One turning vector, and how many ticks it has turned:
The counts run from 0 to 219.
[145  86 123 117  86 153 148 114  77 133 152 133 103 138  98 151  76 163
 130  80 110 122  83 171 190 134 150 132 112 154 155 134 117 123 107 169
 147 164 120 116 143 149 127 134 116 107 160 126 147 129 128 150 120 172]  143
[144  78 105 111  94 143 146 133  95 142 144 144 113 143 109 137  84 166
 144  59 103 108  78 161 152 137 129 122 118 158 157 106 132 122 118 170
 148 164 124 114 136 137 141 125 127 100 161 128 154 122 131 148 129 199]  26
[117  88 131 120  85 150 137 115  82 172 128 126 122 142 113 171  73 149
 177  70 119 125  85 156 174 140 138 133 113 159 171 116 114 124 111 150
 157 150 123 111 151 114 136 132 130 110 158 134 160 133 131 166 114 175]  155
[127  58 132 126  97 167 148 128  85 157 164 132 129 126 106 164  82 140
 157  80 115 105  90 146 175 133 139 146 124 135 131 126 133 133 124 171
 162 151 135 101 154 110 118 128 136 115 162 112 150 122 140 171 126 173]  97
[138  62 144 138  92 164 139 105  54 146 168 143 135 131 131 143  55 148
 140  87 117  96 117 165 149 129 130 142 118 163 157 121 130 128 113 148
 147 145 145  81 140 142 112 117 130 115 161 140 125 114 145 150 115 165]  1
[124  68 128 139 108 181 134 110  78 145 157 150 136 139 124 138  61 152
 157  63 120 106 100 161 173 133 141 131 117 127 146 103 128 149 106 156
 149 145 125 106 139 126 130 139 144 100 168 127 151 127 148 140 121 174]  217
[122  84 142 123  88 142 133 116  70 168 150 120 117 143 124 159  80 150
 155  86 114 109  81 162 165 145 134 142 121 153 138 119 122 149 122 179
 159 133 125 103 148 108 120 118 133 117 167 118 155 126 139 163 137 196]  88
[142  87 131 133  95 150 139 117  75 130 153 166 111 150 126 128  67 166
 133  67 106 110  96 168 155 137 131 120 117 155 151 102 120 139 112 168
 149 145 129 109 125 150 142 132 119 103 166 142 157 122 142 131 125 196]  17
[137  77 133 114  89 158 160 103  67 124 175 130  97 137 116 135  74 148
 142  97  96  94  95 163 160 140 142 117 121 170 135 134 113 139 111 169
 145 142 130 129 130 149 122 117 118 103 151 122 134 124 140 161 133 190]  75
[144  83 134 130  87 135 125 108  76 143 154 154 116 152 115 133  65 168
 132  76 117 112  86 174 165 135 139 136 113 156 151 111 120 133 111 166
 149 147 132  93 131 149 137 132 121 100 165 133 149 118 136 132 128 195]  19
[141  75 149 114  87 149 156 116  65 152 176 130 108 135 113 165  78 143
 152 106  90 100 111 139 137 134 121 136 123 187 140 136 118 129 120 154
 161 140 153 100 140 133 126 106 113 117 147 134 145 116 135 182 122 172]  183
[140  79 146 120  91 149 136 114  51 160 160 115 114 142 128 149  78 159
 139  91 112 106  95 170 162 136 129 140 119 158 149 136 131 144 118 181
 154 145 119  97 151 126 112 111 132 126 172 126 136 121 140 156 133 183]  201
[132  68 128 133  98 175 145 120  71 143 162 131 123 126 117 156  75 149
 140  78 117 107  91 167 187 136 145 140 123 130 139 130 130 139 116 181
 155 152 118 104 149 128 107 129 135 117 172 116 144 125 142 159 123 169]  210
[155  62 131 128 103 178 159 127  69 128 175 168 116 131 116 138  66 158
 138  78  89 103 121 144 142 126 125 120 126 160 152 114 132 123 111 150
 155 161 149 108 131 157 136 129 113 107 154 149 146 117 138 150 110 162]  121
[145  88 134 125  82 129 128 112  79 148 149 151 118 148 112 141  70 166
 129  77 119 117  87 174 165 135 138 141 112 162 154 115 121 133 118 169
 151 148 132  89 137 144 132 128 120 106 165 133 151 118 136 139 126 195]  20
[141  71 131 112 102 189 163 103  74 135 168 143 113 136 104 148  66 150
 167  88  88 104 116 135 156 126 137 116 119 164 159 121 112 126  94 127
 152 160 142 129 141 146 142 125 119  98 140 144 148 125 138 161 110 150]  55
[138  86 142 123  88 150 157 100  68 131 174 126  95 138 113 149  75 145
 136  99 102 105  89 163 173 136 145 128 121 167 129 140 107 144 111 175
 152 139 130 118 136 144 117 124 114 112 158 124 142 123 137 166 130 186]  77
[121  82 137 121  90 147 140 122  75 170 147 124 117 140 126 159  83 148
 163  79 111 108  84 155 158 146 126 137 122 156 144 116 126 146 124 176
 159 135 124 105 148 104 123 117 138 118 171 123 156 129 141 168 133 196]  89
[154  75 145 115  99 167 155 105  56 127 189 136 100 144 110 136  71 156
 142 104  86  95 107 148 152 127 130 125 125 161 127 137 121 144 104 162
 154 145 141 121 137 145 128 115 117 105 150 131 142 118 140 156 136 178]  189
[143  91 158 119 100 160 149 118  47 149 165 134  93 145 132 148  84 155
 144  95  92 113 107 154 147 136 115 126 125 165 139 123 121 159 116 177
 164 134 127 116 142 128 126 117 114 128 167 142 164 129 143 163 128 185]  194
[135  68 145 140  90 160 147 121  61 147 163 147 126 124 136 154  69 143
 137  83 109 104 120 162 147 134 126 138 119 177 160 122 130 122 124 160
 155 146 143  81 136 140 112 119 124 124 163 150 130 116 138 167 107 163]  3
[121  70 132 120  86 168 158 117  93 157 154 133 122 127  97 178  75 129
 173  83 108 112  94 133 172 135 149 135 118 160 150 121 111 118 110 140
 161 152 142 113 146 121 132 136 123 105 151 125 156 129 134 182 107 159]  164
[123  68 120 113  85 164 152 106  90 156 156 127 130 129  91 165  68 140
 171  81 112 104  89 143 176 132 152 139 115 156 150 125 116 117 106 135
 149 159 140 117 147 128 133 129 130  93 144 117 140 121 131 167 116 165]  162
[148  75 102 107  91 144 143 129  94 144 150 145 119 137 103 140  78 168
 142  63 107 106  76 163 159 138 136 127 119 153 154 115 134 119 116 164
 144 170 127 111 139 140 143 129 130  95 161 124 149 123 131 146 129 194]  27
[160  73 147 134  93 164 143 110  64 130 174 160 115 135 107 143  62 163
 123  89  98 115 117 154 161 119 131 139 117 160 146 123 121 128 109 148
 157 158 148  92 136 158 128 133 105 108 157 146 147 115 137 147 110 160]  124
[145  55 129 126  97 171 134 117  74 153 171 153 144 138 117 140  59 159
 153  77 104  89 114 146 137 124 123 140 122 154 154 109 139 121 114 136
 151 157 152  86 144 137 133 114 134 101 151 139 137 108 144 148 119 162]  113
[124  63 133 128 106 180 153 137  85 159 161 142 124 124 117 163  86 141
 162  71 104 109  98 137 163 140 129 134 128 129 133 115 134 137 120 170
 170 150 132 107 150 106 128 130 133 117 167 121 166 126 143 175 118 170]  99
[152  91 136 119  81 132 140 120  63 150 146 133 104 139 116 152  74 170
 127  84 108 122  95 176 158 136 127 138 112 180 169 128 123 121 119 166
 149 158 129  88 141 147 123 120 113 119 166 144 141 121 126 154 117 179]  135
[128  67 146 132 104 172 135 130  73 165 156 155 139 137 125 153  71 150
 168  70 103 107 115 137 139 132 114 139 122 145 151  97 133 133 118 148
 165 148 146  88 145 114 134 125 131 117 161 147 164 122 145 161 112 161]  109
[144  81 145 120  93 181 151  92  61 135 172 140 115 142 100 151  58 147
 158  99  95 107 118 142 165 121 144 130 116 162 151 130 108 130  94 125
 154 153 146 117 139 149 134 130 112 101 140 140 145 122 136 159 111 147]  57
[132  57 119 119  95 166 145 119  84 152 169 129 131 132 106 150  75 149
 153  77 111  90  85 152 171 136 142 141 122 133 131 123 133 136 115 169
 153 152 126 107 147 116 123 121 142 101 160 105 139 115 143 162 137 184]  95
